Each row has a name. Each question is about the rows just above it. Places in a row count from 0.

<45>: -10 -21 -56 -11 52
<5>: -51 -58 50 -16 1
<160>: -43 -24 40 -41 32
<115>: -40 -37 -54 22 -1
<190>: 53 -19 -33 -20 -23
Where does -50 -58 50 -16 1 differ from <5>, and what was there? | 0, -51
One entry of <45> was changed: -10 -20 -56 -11 52. Where, and from what? | 1, -21
Where does 53 -19 -32 -20 -23 differ from <190>, and what was there? | 2, -33
One entry of <45> was changed: -10 -21 -55 -11 52. Where, and from what? | 2, -56
One entry of <5> was changed: -51 -58 51 -16 1. Where, and from what? | 2, 50
One entry of <190> was changed: 54 -19 -33 -20 -23. Where, and from what? | 0, 53

<164>: -14 -2 26 -24 -42
<45>: -13 -2 26 -24 -42
<5>: -14 -2 -33 -40 44
<167>: -14 -2 26 27 -42
<190>: -13 -11 -2 -4 -2
<93>: -14 -2 26 27 -43
Where does -14 -2 25 27 -42 differ from <167>, and what was there? | 2, 26
Where does -14 -1 -33 -40 44 differ from <5>, and what was there? | 1, -2
One entry of <164> was changed: -15 -2 26 -24 -42. Where, and from what? | 0, -14
One entry of <164> was changed: -14 -2 26 -23 -42. Where, and from what? | 3, -24
One entry of <93> was changed: -14 -3 26 27 -43. Where, and from what? | 1, -2

<115>: 5 16 -10 -53 -44 -10 -6 -10 -5 -15 -29 -15 -19 8 -14 -23 4 -11 19 -4 -31
 -25 26 -1 38 -26 -12
<208>: 21 33 -8 -4 -26 -13 21 -45 11 -3 -23 -39 -22 28 8 -27 -21 7 12 27 -19 23
 -20 11 -20 -36 -40
<45>: 15 27 -16 -49 -37 -15 -8 -6 -5 -20 -37 -23 -18 7 -19 -16 11 -14 14 -11
 -37 -26 34 10 34 -19 -10
<5>: 14 14 2 -20 -38 -13 20 -29 3 -10 -36 -29 -20 13 -1 -30 -14 1 21 5 -26 -7
 1 4 -1 -36 -17
One entry of <5> was changed: 14 14 2 -20 -38 -13 20 -29 3 -10 -36 -29 -20 13 -1 -30 -14 1 21 5 -26 -7
 1 3 -1 -36 -17. Where, and from what? | 23, 4
One entry of <45> was changed: 15 28 -16 -49 -37 -15 -8 -6 -5 -20 -37 -23 -18 7 -19 -16 11 -14 14 -11
 -37 -26 34 10 34 -19 -10. Where, and from what? | 1, 27
Changed <115>: 5 16 -10 -53 -44 -10 -6 -10 -5 -15 -29 -15 -19 8 -14 -23 4 -12 19 -4 -31
 -25 26 -1 38 -26 -12. Place and old value: | 17, -11

<208>: -39 -30 3 -2 7 -2 -26 -12 7 14 -3 -26 -38 -36 51 11 18 -45 -2 18 47 -39
<174>: 24 28 25 -21 -34 38 23 5 36 -33 -28 51 51 10 37 43 -14 -47 -47 -45 48 -8
<86>: -22 -47 37 -48 -4 -16 52 -52 43 -42 4 -34 -48 52 -42 -20 43 52 30 24 16
 45
Where does -22 -47 37 -48 -4 -16 52 -52 43 -41 4 -34 -48 52 -42 -20 43 52 30 24 16
 45 differ from <86>, and what was there? | 9, -42
Changed <174>: 23 28 25 -21 -34 38 23 5 36 -33 -28 51 51 10 37 43 -14 -47 -47 -45 48 -8. Place and old value: | 0, 24
Changed <208>: -39 -30 3 -2 7 -2 -26 -12 7 14 -3 -26 -38 -36 52 11 18 -45 -2 18 47 -39. Place and old value: | 14, 51
Where does -39 -30 3 -2 7 -2 -26 -12 7 14 -3 -26 -38 -36 51 11 18 -45 -3 18 47 -39 differ from <208>, and what was there? | 18, -2

<174>: -32 11 -17 37 16 8 21 -12
<160>: 27 -11 17 -30 -12 -5 -20 12
<167>: -8 -10 41 -20 -19 -19 -22 32
<200>: 13 -48 5 -27 5 26 -24 -17
<86>: 3 26 16 34 -2 9 -7 17
<93>: 41 -18 26 -34 -1 4 -26 13
<45>: 25 36 -27 17 13 0 24 -10
One entry of <86> was changed: 2 26 16 34 -2 9 -7 17. Where, and from what? | 0, 3
Where does 27 -11 17 -29 -12 -5 -20 12 differ from <160>, and what was there? | 3, -30
One entry of <93> was changed: 40 -18 26 -34 -1 4 -26 13. Where, and from what? | 0, 41
One entry of <45> was changed: 25 36 -28 17 13 0 24 -10. Where, and from what? | 2, -27

<174>: 23 -3 -47 42 -13 -49 29
<160>: 38 7 51 27 -45 -32 -43
<164>: -50 51 -24 43 47 -6 46
<190>: -3 -52 48 50 11 -32 49
One entry of <190> was changed: -3 -53 48 50 11 -32 49. Where, and from what? | 1, -52
Where does 37 7 51 27 -45 -32 -43 differ from <160>, and what was there? | 0, 38
Where does 38 7 50 27 -45 -32 -43 differ from <160>, and what was there? | 2, 51
Where does 23 -3 -46 42 -13 -49 29 differ from <174>, and what was there? | 2, -47

<45>: 24 -33 -53 23 26 58 41 7 18 -1
<190>: 23 -6 -22 -15 -25 5 43 -18 -54 17
<93>: 7 -18 0 7 -17 6 -5 19 -13 0
<86>: 24 -33 -53 7 26 58 41 7 18 -1
<5>: -3 -9 -10 0 8 2 3 -13 4 -5
<208>: 7 3 -12 12 8 4 -4 6 13 12
Changed <45>: 24 -32 -53 23 26 58 41 7 18 -1. Place and old value: | 1, -33
Where does 24 -33 -53 23 26 58 41 8 18 -1 differ from <45>, and what was there? | 7, 7
Where does 24 -33 -53 23 26 58 40 7 18 -1 differ from <45>, and what was there? | 6, 41
One entry of <45> was changed: 24 -33 -53 23 26 58 41 7 18 0. Where, and from what? | 9, -1
One entry of <86> was changed: 24 -33 -53 7 26 58 42 7 18 -1. Where, and from what? | 6, 41
Changed <5>: -4 -9 -10 0 8 2 3 -13 4 -5. Place and old value: | 0, -3

<208>: 2 31 1 -6 -7 4 2 2 4 3 0 15 13 10 15 -35 10 8 -4 25 7 -9 -22 -8 -14 -6
 -8 9 7 21 -27 33 -23 10 -15 0 -24 -8 -2 -2 -29 29 -31 13 10 2
<93>: -1 18 5 0 -20 8 1 3 -8 6 -15 13 -17 14 -33 -30 -2 -10 20 12 -9 -13 -17
 -3 -16 -14 21 -10 9 -5 -19 14 -11 8 44 -10 34 6 17 -3 -25 7 -5 22 1 4
<86>: 10 12 8 -10 -36 -9 3 11 15 3 5 14 2 -15 26 -33 21 2 -15 1 -12 13 -17 -18
 -22 -10 13 21 -25 14 -15 26 -6 -3 9 12 7 9 8 -7 -7 -1 -30 21 24 16
<160>: 1 -2 13 -3 18 15 -9 28 -4 0 4 14 7 6 5 -23 34 23 -11 0 -2 8 -23 -12 19
 -7 18 -10 31 10 -47 20 1 29 16 -1 -11 -16 6 3 -2 -8 11 -3 -22 6
<45>: -14 15 -5 11 0 3 8 5 3 -12 4 3 18 -11 2 -16 -2 -7 -7 -12 -7 8 23 3 12 -1
 1 -4 0 9 24 60 -1 14 20 25 17 49 10 -10 1 3 19 2 3 11
<5>: -3 15 -22 -21 -19 -1 17 -9 -9 -5 -14 24 4 -2 29 -24 -1 -26 10 -13 -1 5
 14 -7 20 -28 -6 -5 -7 -25 7 10 -4 4 20 11 -28 -29 -17 4 12 0 36 10 -5
 17
<200>: -41 -10 -13 -19 -13 28 30 2 -13 -10 -12 -1 -1 25 8 10 4 -21 -39 -6 -9 -8
 -16 -15 8 -9 18 11 5 18 -4 -8 9 12 -15 -23 5 24 6 -16 20 5 -5 12 -11 1
One entry of <200> was changed: -41 -10 -13 -19 -13 28 30 2 -13 -10 -12 -1 -1 25 8 10 4 -21 -39 -6 -9 -8
 -16 -16 8 -9 18 11 5 18 -4 -8 9 12 -15 -23 5 24 6 -16 20 5 -5 12 -11 1. Where, and from what? | 23, -15
One entry of <208> was changed: 2 31 1 -6 -7 4 2 2 4 3 0 15 13 10 15 -35 10 8 -4 25 7 -9 -22 -7 -14 -6
 -8 9 7 21 -27 33 -23 10 -15 0 -24 -8 -2 -2 -29 29 -31 13 10 2. Where, and from what? | 23, -8
Changed <200>: -41 -10 -13 -20 -13 28 30 2 -13 -10 -12 -1 -1 25 8 10 4 -21 -39 -6 -9 -8
 -16 -15 8 -9 18 11 5 18 -4 -8 9 12 -15 -23 5 24 6 -16 20 5 -5 12 -11 1. Place and old value: | 3, -19
One entry of <86> was changed: 10 12 8 -10 -36 -9 3 11 15 3 5 14 2 -15 26 -33 21 2 -15 1 -12 13 -17 -18
 -22 -10 13 21 -25 14 -15 26 -6 -3 9 11 7 9 8 -7 -7 -1 -30 21 24 16. Where, and from what? | 35, 12
Where does 10 12 8 -10 -36 -9 3 11 15 3 5 14 2 -15 26 -33 21 2 -15 1 -12 13 -17 -18
 -22 -10 13 21 -25 14 -15 26 -7 -3 9 12 7 9 8 -7 -7 -1 -30 21 24 16 differ from <86>, and what was there? | 32, -6

